(in the rows, 128 means zero)
The rows of Z fall into a few groups, and each row is roughly a mix of its group's hidden directions.
Z, 134 rows:
[[151 108 111 123 147 173  84 103 118  79]
 [127 156 119 158 119  68 175 100 131 146]
 [127 115 147 115 121  58 174 104 141 144]
 [174 131 137 103  70 146 163 127 104 148]
 [153 146 128 124 190 169  84 142 126 140]
 [106 137 151 153 158 139  96 194 115 108]
 [122 139 141 144  74  70 147 113 156 150]
 [140 150 133 145 193 132 122 115 186 120]
 [135 136 131 153 179 135  76 114 165  96]
 [144  94 107 130  84 118  83  81 131 104]
 [108  96  88 174 109  79 132 117 111 106]
 [ 94 125 103 144 177 124  95 144 168  92]
 [135 152 117  90 149 193 140 154  95 133]
 [116 124 130 109 146 164  78 101 185 116]
 [120 156 115 180 142 105 178 157 141 101]
 [123 167 138 130 165 140 189 144 100 157]
 [182 122 121 168 141 147 119 183 138 107]
 [137 108  70 147 133 183 119 156 113 106]
 [161  90 138  73 136 162 100 117 100 141]
 [147 128 143  83 167 176  87 142 119 143]
 [ 86 140 171 145 109  74 129 117 162 138]
 [125 115 131 153 115 136 107 183 169  77]
 [133  98 109 121 154 176  81 163 121  99]
 [139 132 175 102 123 133 160 103  73 159]
 [159 110 133 133  77  87 147 130 155 173]
 [113 159  84 134 180 141 163 155 135 154]
 [123 148 109 115 189 138 111  87 171 142]
 [131  84 126 108  64 108 138  91 113 117]
 [ 85 113 132  68 133 156 104 134 103 159]
 [115 130 158 104 132 103 164 158  95 184]
 [113 114 155 133 168 116 119  77 181 110]
 [101 174 108 159 141  82 166 128 155 133]
 [116 156 155 120 170 145 186 164 110 135]
 [134 126 134 170 159 118 155 126  57 137]
 [147 115 110 141 118 137 167 146  54 142]
 [122 143 136 152 112  77 133 107 195 131]
 [121 124 180 116 137 102 163  96  84 158]
 [155  83 105 127 100 145  73 143 144  99]
 [147 143 139  72  97 143 127 119  95 178]
 [113 115  96 175 148 123 108 148 168  80]
 [177  93 100 106 131 151 153 128  77 141]
 [121 101  95 165 148 111 124 119 187  93]
 [144 126 136 110  77 141 169 168  87 148]
 [126 163 149 133 185 114 173 101 122 157]
 [ 84 137 126 178 107  78 131 121 157 108]
 [130 169 108 176 152 119 181 157 133 137]
 [137 119  98 169 139 113 165 159  71 119]
 [161  94  80 119 158 174 123 148 111 148]
 [148 130 128 149  98 102 122 108 204 114]
 [113 114 144 141 147  99 116  88 196 112]
 [141  85 107  96 116 149  77 129  88 149]
 [156 124 142 156 187 154 110 149 154  90]
 [110 130 118 103 193 163 124 137  88 150]
 [133 139 157 146  97 101 192 114  91 122]
 [134 125 136 131 155 170  96 190  98 109]
 [121  97 156 120 149 116  53 105 141 126]
 [141 130 128 105  76 126 193 129 102 150]
 [170 121 146 140  89 122 172 104  88 155]
 [129 162 142 148 177 109 123  65 143 124]
 [118 127 102 155 157 100  90 137 190 115]
 [ 88 133 149 126 171 111  90 108 178 115]
 [115 123 120 153 130 108  83 130 196 100]
 [137 124  82 179 140 138 111 162 156  91]
 [111 131 140 155 156  94 111 105 193 104]
 [ 60 121 115 125 168 104  97 154 124 134]
 [112 148 164 150 105  73 167  95 122 120]
 [145  77 153  83 106 129  97  89 118 122]
 [135 110 121 115  89 166 115 194 106 112]
 [137 105 113 168 158 108  89 133 181 103]
 [111 163 102  96 165 146 114  72 138 147]
 [151 159 148 103 169 167 133 160 121 172]
 [132 115 147  72 109 177 108 127  90 148]
 [151 142 109  89 136 186 132 160  98 154]
 [ 94 126 125 167 167  89  99 121 171 112]
 [127 163 164 118 130 120 183 113  87 162]
 [127 131 158 112 133 185 154 138  69 127]
 [105 133 108 136 124 105  91 143 201 109]
 [ 88 139 105 186 121  79 139 135 140 110]
 [105 160 120 154 140  65 149 108 165 138]
 [125 158  77 172 159 136 156 164 117 115]
 [107 169 138 132 129  74 173 102 133 158]
 [126 123 128 158 141 104  77 137 186  97]
 [120 156  85 110 150 137  89 157 174 153]
 [163 133 119 122 167 126 148  73 172 150]
 [125 170 157 158 160 132 104 123 188 128]
 [100 146 131 150 166  98 118  72 162 105]
 [114  86  82 177 133 128  94 114 158 128]
 [ 94 163 138 154 139  88 106 127 182 107]
 [147 116  67 149 105 155 129 170  96 126]
 [149 127 131 115  98  77 177 100 110 162]
 [158 103 101 112  70 137 154 122  83 135]
 [145 165 162 138 177 143 173 132  94 137]
 [ 94 133 164  63 113 129 113 123 121 166]
 [ 67 145 134 154  99  93 103 129 162 112]
 [119 112 119 141  97  80  86 102 173 107]
 [ 71 126 115 131 130  83 146  83 158 120]
 [133 139 149 179 155  87 159 106 165 110]
 [112 148 118 130 162 106 110  56 157 131]
 [134 168 154 125 170 145 182 150 106 150]
 [148  82  91 104 107 186 129 114 144 120]
 [100 167 144 132 156 115 163 176 117 168]
 [114  91 141  96 113 132  61 102 133 105]
 [105  96 105 107  84 124  97 123 179 154]
 [112 127 125 174 131  77 114 113 175  94]
 [153 109 136 159 112 106 156 124 191  93]
 [103 114 154 149 105  86 110  89 167  94]
 [103  97 136  92  92 136 114 110 107 187]
 [131  88  98 123 141 153  58 127 140 106]
 [ 98 184 126 159 149 115 183 128 116 136]
 [126 130  98 160  83  74 161 102 132 117]
 [ 87 164 145 157 176 130 112 143 164 105]
 [132 129 130  95  89 136 147 153  69 168]
 [141 130 147 101 116 137 173 136  59 148]
 [109 120  97  83 106 157 119 164  79 140]
 [150 156 120 106 161 196 110 152 128 113]
 [133 115 140 165 163 122 112  76 178 109]
 [111 157 156 108 105  88 165  89 110 162]
 [156  93 134 111  89 171 134 144  79 108]
 [ 98 150 161 136 190 103 126 163 130 151]
 [ 95 118 108 127 108 139  59 150 146  97]
 [138 129 170 167 113  90 140  73 106 126]
 [125 134 106 107 176 166  93 171  98 138]
 [ 85 125  92 148  72 103 142 128 124  93]
 [124 137 121 166 155 106 102 117 192  94]
 [ 93 114 117 158 158  91 104 121 184 109]
 [152 117 100 173 168 156 161 162 112 109]
 [109 152 125 102 150 123 142 158 125 202]
 [150 150 101 177 159 145 100 137 152  84]
 [ 97 153 143 137 108  76 174 132 158 156]
 [119 128 106 111 133 174  70 172 136 108]
 [150 124  93  88 105 179 134 146  88 144]
 [140 129 132  89 180 176  88 146 119 123]
 [ 89 126 114  83 119 148  93 168  91 142]
 [183  94  99 113 148 156 134 127  82 145]]
One row of each group comes first, with its name. Which group is each row after those in?
[154  90 163 104  72 135 130 126  94 105] : N
[108 164 132 178 132  90 177 141 149 131] : P
[125 137 161  70 132 163 136 123  80 150] : K
[153  89 107 120 115 170  82 130 114  84] : E

[126 116  68 139 101 142 119 183  98 136] : K
[ 83 119 155  95 137 120  87  99 170 149] : K
[ 91 175 130 137 172  92 146 122 160 151] : N
[152 127 156 119  80 109 170 112  94 166] : K
[ 87 172 147 138 168 151 166 157 122 113] : N
[165 121 124 112  64 143 154 130  97 161] : K
[155 105 103 124  91 137  83  96 162  94] : E
[ 89 106 163 113 148  99 116  81 167 141] : K
